Each named turn below is shown by a few rows before and after it. Which turns, in which order, take the first row of each later pair to the second? The first pair is answered.
turn z_495:
[ 17  17   5  13   0   4   9   1   6 -24  -5  -4  -3   7   2 -10 -10 -11
  -5  -6   2 -34  -5  -5   8 -19  -2   4  21   4 -21 -27  -2  -6  14  12
  -2  -6   3  11  -7  13 -18 -13] => [ 27  19   5  12  -6   1   7   6   5 -16  -2  -9 -11  -1   6 -14 -10 -10
  -2  -6  -9 -36   7   0  17 -23  -4  -5  12   7  -7 -17  -4 -10  16  17
   0  -3   1   8   6  18 -14 -12]
[-38 -14  -6  -5 -14 -10  -8  34  -6  10 -12  -8  20   8 -17   3   2 -14
  20 -32  13  32 -24  24  -7  34 -14  15   6  -1  33  30   2   5 -15 -27
  15  -7  -5  -1   0 -13  -7  27] => [-38  -8  -9  -2   1 -11  -6  25   2   2 -23  -4  28  24 -21   5   5 -17
  19 -27  29  27 -30  13 -23  30  -5  30  10  -6   9   3   0   4 -14 -31
  12  -3   1   4 -10  -5 -16  22]
[-15 -33  -6 -15   6 -13  -3  13 -15  24  -7  26   6   8  -2   7  37  -1
  10   3  -2  19  10  18 -20  39 -23   7  -7   7  55  26   2 -10 -23 -26
  24  -5   0  10  13 -28  16  31] => [-21 -30  -6 -18  18 -11  -5   8  -8  19 -11  26  20  20 -12   9  35  -2
   7   4   7  18   1  13 -34  41 -24  20  -2  -2  36  13   4  -4 -22 -33
  24  -3   0   5   2 -24   8  34]
turn z_196:
[ 14  20  -4   4  19 -12  -2  -9  21  -3 -14   2 -17  14 -22 -19   2   3
   5  11  -1 -16 -25   2 -20  16  11  17  25   2 -31 -22  24  12  -1  -5
   0   0  30  -6 -13  22 -22  -7] => [ 19   5   5  10  16 -17  -3  -8  23   2  -2   4 -28  20 -18 -13   2   6
   7 -14 -20 -33 -27   9  -3   5  -3  -2  10   4 -23  -2  26   3 -11   8
  -3  -6  36 -10 -22   6 -26 -12]
[ -3  41  -5  -2  -6  29   4   7  -1   0  -4  10 -21 -61  -8 -18  -5   4
  12  42  14  27  11 -34  13   5  24   8  14   0  13   3   0   7  24  -1
  -3  27 -10   3  10  12  28  -4] => [  3  43   0   4  18  27  19  -8  11 -15 -29   5  -9 -25 -17  -2  -7   0
  13  30  31   1  -3 -34 -19  -9  19  18  24  -3 -18 -40  -9   3  22   7
  -4  22   4  16  -4  12  21 -13]
[ 25  13  -9  -2 -28  -5   6   4   1  -9   3 -21 -27 -21  14  -7  -8   6
   4   9  -6  -5  12   9  15  -5  -3 -22   4  18  21   4  -8  -2  21   6
  -6   4   0  16  10  10  12  -4] => [ 21  24 -14  -2 -27  -4  12   1   3 -15  -8 -21 -21 -16  12  -6  -8   2
   3  19   5   1  12  -1   0  -1   7 -14  10  12   8 -11 -11  -2  20   0
  -2   4   0  20  15  18   9   0]
[ 14  23  13  18 -16 -17  25 -15 -14 -13 -24  -1  -8   9   7 -33  10 -23
   3 -12  -1 -47  24   6  -8 -27  -7 -17   9   8  14   1   7   7  15  22
  -1   2  -8   4  23   4  19  -9] => [ 11  21  12  16 -22 -16  26 -14 -18  -7 -19   0 -10  -2  10 -38   8 -20
   3 -10  -4 -42  28   6  -1 -22  -6 -16   2   8  17  13   8   9  15  22
  -4   5 -13   1  24   8  21  -6]
turn z_484:
[-10  31  21  11 -16  11  15  23   5 -22  35  -7  -1 -22  16 -61  29 -11
  22  17 -24 -13  -6  34  13 -26 -23 -24   9 -13 -19  -4  31  -8  26  51
 -11 -20   8   3  -3  36  -2 -20] => [  0  34  25  11  -4   7  15   4   4 -20  26   3   9 -16  23 -64  40  -5
  18  26 -17 -15   1  13   3 -28  -4 -18   0 -10 -38 -19  24  -7  29  49
 -14 -15   7  14 -13  39  10 -32]
[ 18   6   4   9  32   6   9 -16  -6  13 -15 -12  -4 -11   4  -8  12   4
   0  16  -7 -10  17  -6   6  -8  30  -6  15  14 -24 -17  -8  -2   5  20
   0   3  -5   6   4   1  19 -18] => [ 14  -2   5  14  32   7  10 -22  -9  26 -15  -7  -8 -11   4   5  11   3
   7   5 -16 -10  18   3   3  -5  19 -19   0  18 -16  -6 -13   0  -1  21
   2   6  -2   0  12 -17  22 -20]
[ -5 -16 -13  26   1 -24 -19  -4  -6  25 -15 -23   3  15   0  13   7 -12
  -2  -2  12 -16  14   0  -4   6 -19 -16 -17   3   2   2 -23   1 -11  16
 -16  -1  12   8   0 -13  -4   8] => [-14 -15 -15  24  -7 -21 -20   8  -5  18  -9 -28  -2   8   0  14   1 -15
   2  -5   7 -15  14   8   5   6 -23 -13 -11   2   9   7 -21   4  -8  15
 -14  -4  11   4   0  -8 -15  13]
[ 10 -29  16   2  14 -10  -1 -35 -10  25  11  36   1  -7  18  -4  38  21
 -27  15 -13  -9   0 -32  24   5   8  -9 -41   5  -5  30  16   6 -23  -9
 -14  -1  -8 -18 -23  -8  18 -30] => [  6 -35  12   3   7 -15   2 -18 -11  29  24  30  -9 -15  10   1  30  14
 -17   1 -24  -4   1 -13  35  10  -6 -16 -38   3  13  49  15   2 -26 -10
 -10  -5  -3 -25 -13 -21  15 -24]
Then:
(2 to 3 turns a pair)
[ 12  27 -19  -1 -28  -4 -20  23  -2  12   7 -21 -17 -31   9 -21   2  -6
   9  -2  -2  36  14   2  26  25  12 -14   1  16  32  26 -10 -12   3  14
  -2 -15   1   2  16   6   1  -9] => [ 16  46 -20  -3  -6  -5 -18   8  13  -9 -19 -25   2  -7   1 -26  -5  -6
   9   8  26  29   1 -14  -6  11  27  12  20   4 -12 -26 -14  -9  10  11
  -5 -15   6  23   7  28  -5 -12] | z_484 z_196
[ 42   3  10 -16 -19 -14  20 -26   3   1  14   2 -49  -5  39 -10  28  12
  -5 -26 -51 -41  24  -5  13 -23   0 -51 -21  42   2  -7 -23 -20   1  35
   8  21  -6  28  -8 -47   4 -25] => [ 31  16   1 -30 -42  -2  10  13   9 -14  33 -14 -55 -20  38 -20  -5   4
   3 -32 -55 -35  16  13  38 -19 -11 -50   8  31  17   2 -11 -17  12  41
  11   6  -1  15  -4 -23 -29  -6] | z_484 z_484
[-26  -8  19  -3  28   4 -30  16   9 -37  38  13   6   1  -6 -10 -20   9
  -9 -34  -9 -20 -27 -12  33 -21 -28   6  17 -35 -16  29  41  37 -10   6
 -17 -13  -6 -11 -63  32 -37   2] => [-15  -8  23  -4  44  -2 -28 -20   8 -32  16  33  23   5   1 -14   8  13
 -15  -2  13 -10 -17 -44   8 -16   9  30   6 -31 -45   1  27  40  -7  -9
 -23   1 -15  -1 -68  36 -12  -9] | z_196 z_495 z_484
[ 12 -31  10   4   0   0   5  29  25  -5  37 -39 -18 -12   4  26 -26   0
  -9 -38 -29 -23  14  46  47 -13 -55 -11   4 -10  14  67  33 -16 -27  32
   2   7   0 -22  -7 -22 -26  19] => [ 12  23  -3  -5   8  15 -10   8  29 -44  -6 -39  17 -14  -1 -16 -25 -11
 -20  52  38  22  19  -6  -7  -4  16  61  50 -28 -48 -25  29   3   5 -10
  -2   8 -13   9  -2  57 -25  27] | z_196 z_484 z_196
[  8 -20  -1  11  32 -19  31 -32  -9  25 -49  -6   3  38  -2  36  18  -3
  15 -11  11 -15  -4  11 -57   3   5 -15 -34  21 -11 -36 -33  -1 -25   5
   6  31   1  28  25 -52  34 -18] => [ -2 -33  -8   3  -8  -7  13  29 -12  30   6 -23 -27   2  -1  28 -13  -6
  23 -46 -34 -16  -2  49   9  10 -34 -49 -28  17  47  34 -13  -3 -26  24
  10   8   7  -4  33 -54  -1  13] | z_196 z_484
[ 10   2 -30  -4 -21  10  12  -7 -14 -32  -2  28 -59  -8  19  -6  -4   8
  15   5   4   5  14  15  -1 -33   3 -11  16  27  14   5 -29   9  -7   6
  30  28   3  22  50  15 -13  12] => [ 12   0 -25   3 -12   9  16 -11  -6 -32  -5  26 -58   9  13   4  -1   4
  18 -13   0 -14   1  18  -1 -45 -10 -19  14  26   7  -2 -28   2 -11  16
  30  24   9  24  37   3 -16   6] | z_196 z_196 z_196
[ 37  21   5   4 -34  -2   0  -1 -21   2  -7 -19 -18 -33  16 -24  -2  -7
  -1  15  -1 -12  30  24  19  -6  26 -23   4  19  15 -40  -7 -19  27  26
   2  29  -9   5  55  15  10 -21] => [ 17  27   7   4 -10  -1  10  -6  -3  -5 -32 -24   0  13  -9  -7  -9 -16
   4   8  23  -7   2  29 -28  -9  19   0  20  10 -20 -81 -13 -18  21  16
   2  28   0  13  41  11  -4 -17] | z_495 z_196 z_196
[ -8  36  -2 -10  -4   6  10   6  17 -33  -2 -23   7  40 -23  14 -33 -27
   6  -3  24  -9 -27  -6 -15 -49 -14   3  17 -12 -31 -57  15   7   5  33
  17  -1  19  17 -32  21  -7 -11] => [ 12  18   3  -4 -24   4  10  21   1  -9  32 -19 -22   6  -2   9 -29 -18
   8 -31 -20 -31  -2  12  39 -51 -33 -43 -10   5  12   3  17  -6   0  55
  18   1  16   7 -18  -5   2 -22] | z_495 z_196 z_495
[ 43  24  -1  -8 -12   2  21 -25 -12  -9 -18  13  14 -21   1 -16  68  -9
 -20  12  11 -10  21 -16 -15  -2  39 -30 -12  21   2 -31 -18 -26   6   3
 -15  28 -29  15  41  -1  25 -18] => [ 39   9   2   0  -8  -1  33 -15  -7   6 -24   4  12  -4  -7   8  64 -12
  -9 -22  -9 -25  12  15 -14  -8   9 -53 -22  29  18 -16 -28 -33  -8  17
 -13  30 -16   7  43 -35  21 -15] | z_196 z_484
[ -9  -6 -11   3  -7   2  -2  18  10  -5  25 -10 -23 -14  -4   3 -21  14
   3 -37 -23 -24  -6  -1  39 -10 -40 -14  12 -13  21  22  13  -1 -12  20
   0  -9   8 -20  -6  -1 -27   6] => [  4  22  -8  -5   5   4  -7  -6  10 -26   9   1  -6 -22   3 -27  -7  22
  -8  13   9 -15   4 -48  23 -14   6  22  23 -24 -21 -20  17  10  11   5
  -6  -7   1  -5 -21  39 -19  -2] | z_484 z_196 z_484
[-37 -34  -7   5  -2  10 -35  16 -49  23  27   9 -33 -33  17 -42  13  -5
  -6   4   9  17 -26   3  10  21   3  -1   1  -3  -4  48   4   9 -24 -14
 -11  13 -25 -15   3  -4 -13   1] => [-34 -21 -12   7  13  11 -28  -1 -46  17  -5   9 -13 -14  11 -42  22  -6
  -9  19  38  30 -30  -6 -32  24  25  24  11  -4 -34   3 -10  11 -19 -26
 -10  19 -29   5   5  -2  -4  -2] | z_196 z_484
[-16   5  -4  12 -14   7 -19  17 -13  15  18   5   4 -38   5 -13   1 -11
  -8  22 -19  37  10   5  17  27   2  13   2   9  40  24  12  -1   0 -14
  -7   1 -17 -16  26  -4  16  13] => [ -5  22  -3  19  16   0  -4 -14   1  -1 -22   8  28  -2  -6  -5  10 -14
 -17  34  15  25  -2 -11 -35  15  18  41   5   7 -11 -34  -4   1   0 -21
 -13  13 -12  11  15   2  26  -2] | z_484 z_196 z_484
[  3  15  -1   0   2  11  -3   6   2  -9   0  -5  -5  -6  -1  -2   0 -19
   0  -2   6 -18  -5   8  15  -3   2  13  30 -17 -17  -9   9   8   7  11
  10 -18  22  -3   8  20 -15  13] => [ 15   0   8   4   4   7  -3  -2  -3  -1  14   8 -15 -13   8  -1  12  -7
  -5 -14 -13 -34   1   9  35 -11  -4  -5  11  -9  -9  18  16   4   1  21
   5 -16  21  -3  -2   3  -6   2] | z_484 z_196 z_196
[ 14  29  -5 -15 -24  10 -26  12 -21  15  -5  11   0 -34  25 -28   3  18
  -4  46   6  12  28 -37  19   5  41  16 -12  -1   9 -21  -2   9  29 -15
  -6   5  -7   9   9  31   1  -2] => [ 24   7  15  -1  20  -3   6  -8   6  15 -28   7   6  35  10  31   5  18
  12 -31  -4 -52  -1 -12  -9 -23  -7 -15 -30   1 -13 -42 -12  -7   0  22
  -8   5  19  18 -24 -25  -3 -27] | z_196 z_196 z_484
[ -6  14  -6  17 -35   0 -11   2  11  -8  36 -10 -40 -44  14  -8 -59  10
 -13 -28 -20 -14  13 -14  89 -12  -6 -64  41   7   6  34  18 -42   1  -5
  28   3   7 -23 -25  -9 -26  11] => [ 13  39  -3  10  -2  -7  -6 -54  11 -23  -1  12 -15 -29  17 -28 -29  19
 -31  31  21 -11  16 -71  45 -19  45 -24  42  -4 -61 -35   6 -32  14 -22
  20  13  -1   5 -40  16  -1 -13] | z_484 z_196 z_484
[ -1  -7  -2  48 -31 -23  -8  38 -24  57  29 -12  -8 -28   1  22   8  16
 -13  -5  -6  12   8  12  -5  60  -5  -8 -24  10  33  54 -24   6   9   1
 -10 -19 -12 -29  14  -1  17  24] => [ -4  25  -4  48   3 -19   1  28   8   9 -12 -34  20  26 -26  32 -20   5
 -10  -3  41 -10 -25   3 -60  39   1  28  20 -11 -39 -43 -25  10  22   4
 -13 -27   7  -6 -10  30 -14  23] | z_484 z_196 z_196
[-10  27  12  -4 -37  19  -2  57 -10  -7  31 -33 -15 -10 -14 -21 -41  34
  22 -38 -18  -7 -13  22  21  -1 -44 -17  33 -14  36  -2   1  -5   9  19
 -11   5  -1 -10  48  25 -16  -1] => [  4  51   9  -7 -29  23  -9  38 -15 -18  18 -23  -3 -23  -3 -47 -31  35
  11   7  11   6   0 -15   5   1  -3   8  42 -13   9 -36  -4   3  29   5
 -20  11 -15   6  50  59  -6  -6] | z_196 z_484 z_495
[ -9  -3 -15  14  -6   0 -68  26 -29 -26  40  17 -11 -35 -19  10 -36   9
 -12  58   7  54  27   1  32   5  43   9  13  14  50  34  40  -1  51 -30
  -4  18  -4 -17  26  -1  -2  10] => [-28  -3 -12  10  13  -1 -72  21 -13 -37  31  21   8 -11 -37  20 -35   2
 -14  61  31  61   0 -10   2   9  44  35  25  -5  16  12  49   7  45 -44
  -5  15   5 -19   2   5 -13  17] | z_495 z_495
[  9   6   6  16 -33  14   4 -25 -21  15  25  19  -6 -55  19 -19  21  24
   0  29  20  20   3 -27  33 -15  58   4 -14   8  32  20 -13   8  34 -44
  -3  -1 -29   1  15   7 -12   2] => [ 11  -9  20  34  17   0  40 -53   6   8 -21  15  11  20  -4  40  16  20
  14 -34  22 -31 -32   0 -22 -40  16 -10 -19  11  -9 -27 -35  -7  13 -19
  -7   8   0  24 -12 -44 -12 -22] | z_196 z_196 z_484
[ -6 -25  12 -30  38 -27  -3 -16   9 -23  -9   3   6  41 -26  12   5  -6
  -9 -24  11 -32 -44 -13 -27 -10 -31  17 -15  -4 -45 -19   8  -3 -13  -3
  21 -19  14 -12 -52  -8 -27  -1] => [-28 -34   7 -40   5 -19 -28   4 -13  -2  26  11  -1 -10 -12 -14  15  -6
 -13   9  -3  19 -27 -26   8  24 -14  26 -17 -13  -8  44  28   9 -14 -30
  22 -25 -10 -40 -43   9 -23  26] | z_196 z_196 z_495
[ 11 -15  12 -36  23  -7  21   3   1   6   8  32  -8  -9  15  16   9   1
 -12 -23 -42   9  -7  14  23 -21 -22 -32 -14   8  31  33  20   2  -6  23
  10  -6   4 -12 -34 -23 -23  14] => [  1  16   2 -34  40   0  24 -12  13 -19 -44  18  15  14   6  13   3 -10
 -12  16  14  32 -15  -1 -40 -20  10  17  20   3 -22 -47   5   7   4   1
  15  -2  -1  12 -28  10 -25  17] | z_196 z_196 z_196
[-13   0   6  -1  16  13  -1  11  27 -12  -1 -13  16  27 -14  13 -22 -14
   8 -14   4  -6 -34   7  -6 -13 -20  17  15 -19 -26 -21   7   3   1   2
   1  -9  11  -8 -22  12 -23  13] => [ -6 -18  15  -3  17   4  -1   7  24  -2  18  -2   5  21  -7  15  -9  -2
  12 -35 -18 -22 -22  10  17 -20 -30  -6  -6 -18 -12  13  14  -2  -5  13
  -3  -8  15 -13 -35 -12 -19   3] | z_484 z_196
[-32 -12 -26   1  18  -9  15 -30  12 -22  -9  45  27  10   0  17   9  21
 -25  17 -15  29 -15 -42 -23  -8  -4  24  14  -2 -19   1 -16  11 -40 -10
  41 -16  -5 -38 -39   4  23  -9] => [-28 -23 -20  -2  13 -13  12 -26  10 -14   6  47  13   2   5  22  15  27
 -24   2 -35  20 -12 -33   5 -11 -16   6   3   0  -4  23  -8  12 -44  -1
  39 -20  -2 -46 -44  -9  24 -13] | z_196 z_196
